One vector is turned by the same rotation once a step. Each row is the vector after some number of steps, and that number follows the row.
The counts run from 0 to 529.
[-33  27  15 -10  13 -20   3   2  -8   7  -4 -14   7 -41  -8 -22  -1 -33
   0 -33  28  10  26   1 -46  10  38  30 -10 -22   0 -21  -7   2  13 -10
  -2]
312
[-22 -17 -19   3  14  -3 -17  -8  -4 -14   1 -13   8 -48  10 -13 -13 -30
   4 -27  21  14  10 -14 -42  13  11  29 -26  -3   2 -44   0 -43 -13 -26
   4]
12
[-35  24  12   2   5   1  -9  14   5  12 -11   0   1 -40 -11 -34 -23 -31
  -4 -27  25  15   7   5 -55  20  14  38  -3 -16  -3  -6  -9  -3  -2 -28
   1]
328
[-17  26  23  -3 -21   6   5   7   6 -15  28   5  -2 -27 -23 -24  -7 -12
   1  -6  12  24  -6  -7 -52  29 -12  23 -16 -19  31 -40 -15 -19  -2 -32
   9]
72
[-28  17  14 -29  -1  -4  13  14   0  -7 -24 -19  14 -30  -9 -13 -15 -53
  -3 -21  35  34   8  10 -34   5  26  30  -6 -20   1 -15 -11  17   5 -13
  28]
516
[-30  33  -2   9 -22 -25 -11   7 -11 -12   4 -17  -1 -22 -26 -17 -15 -20
  12 -22  21  29  15   7 -51   7  -6  22 -22 -18  30 -38   4 -13  26 -16
   0]
85
[-35   4  -2   7  -6  18 -18  14  -3  -9 -14  18  28 -44   6 -18 -16 -28
   1 -22   6  29 -10  -4 -47  23  -4  17  -5  -7   5 -17   5 -48   7 -28
  19]
390
[-13  19   5  -5 -10  -6 -21   6  -8 -36  -6 -21 -19 -12 -16 -16 -12 -15
   2 -16  36  26  10  15 -40  -3  27  33 -26 -24  27 -28  -2  -4  38 -35
   8]
486
[-26  24  44  -8  26   2  -3  13  -5 -28  -2   3  15 -28  -6 -37  -6 -13
  -8 -17  27   4  17 -15 -27  10 -16  42  -2 -22  15 -17  10 -40  -6 -19
  -5]
354
[-24  46  -2   2  -6 -18  -5   2  -6  -8   3 -16  11 -31 -13 -30  17 -30
  -4 -28  31  20  17  -4 -43  11  13  19 -18 -22  22 -20  -6 -10  27 -11
   0]
97
[-35  18  29   7   0   4 -12  22  -5  -7 -16   4   4 -30 -19 -37 -34 -22
   3 -15  19  13   7   8 -43  12 -25  47  -5 -11  13 -12  11 -26  -6 -28
   1]
344
[-25  15  23 -17  -2 -17  21   4  -4 -18  30  -3  15 -29  -6   0   1 -19
   4 -16   5  30  17 -14 -45  16  18   7 -14 -29  16 -61 -10 -28  -3  -2
   7]
59
[ -1  20  -3  -7 -13   4 -19   8   4 -38   5 -15 -17 -20 -19 -21  -1 -16
 -10 -11  32  27  -1   4 -46  14  19  33 -25 -21  27 -26 -11  -5  18 -51
   7]
480
[-14  27  17 -15   3   7 -13   4  -5 -18  -8 -13 -16 -27  -1 -20  -4 -25
  -4 -21  36  17   3  10 -40   5  40  36 -12 -25  18 -12  -6   4  39 -36
   8]
503
[-23 -12  31 -29  14  21   0  19  -2 -47 -18   9  30 -20   6   1 -22 -14
  -5 -12  11  38   0   6 -22   2  14  26  -1 -15   9 -31   8 -40   3 -25
  21]
190
[-27  16  -4   1  -9 -16  -7  -4  -2   0  23  -3   1 -39   0  -7  -5 -23
   9 -30   4  25   6  -8 -60  24  28   6 -19 -20  11 -45 -13 -28  17 -17
   2]
57
[-24  14  13 -16  11  -1 -17   3  13 -13 -16  -7  -7 -28   6 -15 -33 -28
  -1 -33  35  23   5  12 -47   3  35  42  -5 -21  -2  -8 -10  -5  11 -28
  -1]
526
[-22  32  -9  -3 -10 -22   7   0   5 -14  22 -16  11 -31 -14 -24   9 -27
   0 -25  23  30  18 -10 -45  21   7  12 -23 -22  18 -46 -20 -10  -6  -7
   3]
75
[-13 -20  15  -5   8  17 -12  -1  -5 -21   9   0   2 -41  -1 -18 -15 -15
   1  -3  13   8  -2 -14 -44  22  -6  38 -22  -3  10 -41   1 -48 -17 -45
  10]
10
[-20 -12  -9 -17   3 -10   0  -7 -15 -26  -3 -26  26 -34  -6  13  -7 -25
   7 -18  21  27  15   2 -30 -10  24  21 -26  -3  17 -51  12 -24  31 -18
  24]
233
[-29  41   7   5 -28  -4  -8  11  -7  -9   7  -9  -2 -30 -29 -29  -4 -22
   8  -7  23  19   0   5 -49  15 -15  28 -18 -14  34 -23  -1 -10  26 -24
  10]
90
[ -7 -12  17 -29  15   2   9  -5 -11 -47   8 -17  23 -28  -3   8   5 -14
  -1  -7  21  20  18 -11 -15  -7  20  26 -25 -11  26 -55   6 -33  14 -25
  14]
229
[ -7  -2  13 -18  -2  14  -1  -6 -10 -15  19  -6   2 -38  -6   5  -8 -12
   2 -15   8  14  -2  -1 -47  12  41  27 -19  -9  15 -46  -6 -17  31 -51
   9]
248
[-15 -13  -5  -8  -2  -2 -13  -7 -18 -23  -5 -19  10 -35  -1  15 -13 -18
   7 -18  19  20   5   2 -34 -11  27  24 -27   0  18 -45  11 -30  40 -35
  18]
232
[-28   3  22  -8   9  17 -26  19 -11 -32 -36   5  17 -23   6 -16 -16 -18
   0 -18  23  24   0   9 -26  -4   8  34  -6 -12  16  -6  21 -38  43 -30
  14]
169
[-42  21  22 -15   9 -28  10  15  -8   6 -13 -12  13 -34 -14 -16 -21 -32
   8 -29  22  22  27   7 -44   6  27  26  -7 -23  -5 -27  -4  -2   8  -2
   0]
318
[-36  37   9  -6  -6 -16 -12  24   0 -19 -22   2  12 -22  -5 -23 -17 -22
  -1 -36  22  41  16  13 -42   8  23  16  -1 -27   3 -14  -7 -11  25  -5
   4]
125
[ -9 -14  -5 -21  15  -6   1 -11 -10 -40   2 -26  30 -35   0   9   9 -23
  -2 -19  28  22  18 -10 -25  -9  25  23 -23  -9  19 -51   4 -31  12 -20
  17]
228
[-39  16  21  -4  26 -20  -5  11 -12 -21 -17  -8  28 -31   1 -25  -2 -29
   1 -35  31  17  31  -9 -26  -2  -8  33 -11 -21   7 -22  17 -38   5   8
  -1]
358
[-21  36  -2  11 -12 -16 -17   2  -1 -16  24  -8 -11 -28 -15 -20 -14 -11
  10 -28  18  25  12  -4 -54  17   7  21 -23 -19  23 -37  -6 -22  17 -24
  -6]
79
[-23  17  19 -22  -1  -5  -9   9  -8 -12 -20 -12  -9 -25  -3  -6 -20 -29
   1 -22  32  27   3  22 -41  -6  38  38  -7 -25  10 -12  -1   5  43 -22
  12]
509
[-41  21  22  -4   4 -21  -4  18  -8  11 -12  -4   0 -34 -11 -17 -25 -24
   8 -30  23  13  19  11 -51   6  28  28  -7 -23  -2 -23   1  -4  25 -12
  -3]
317
[-22 -18  26 -17  11  -1   7   5 -19 -31   9 -15  12 -31  -5  -2 -14 -13
  11  -3  14  14  15 -11 -28   5 -13  33 -22 -12  21 -63  12 -48  -6 -16
  12]
20
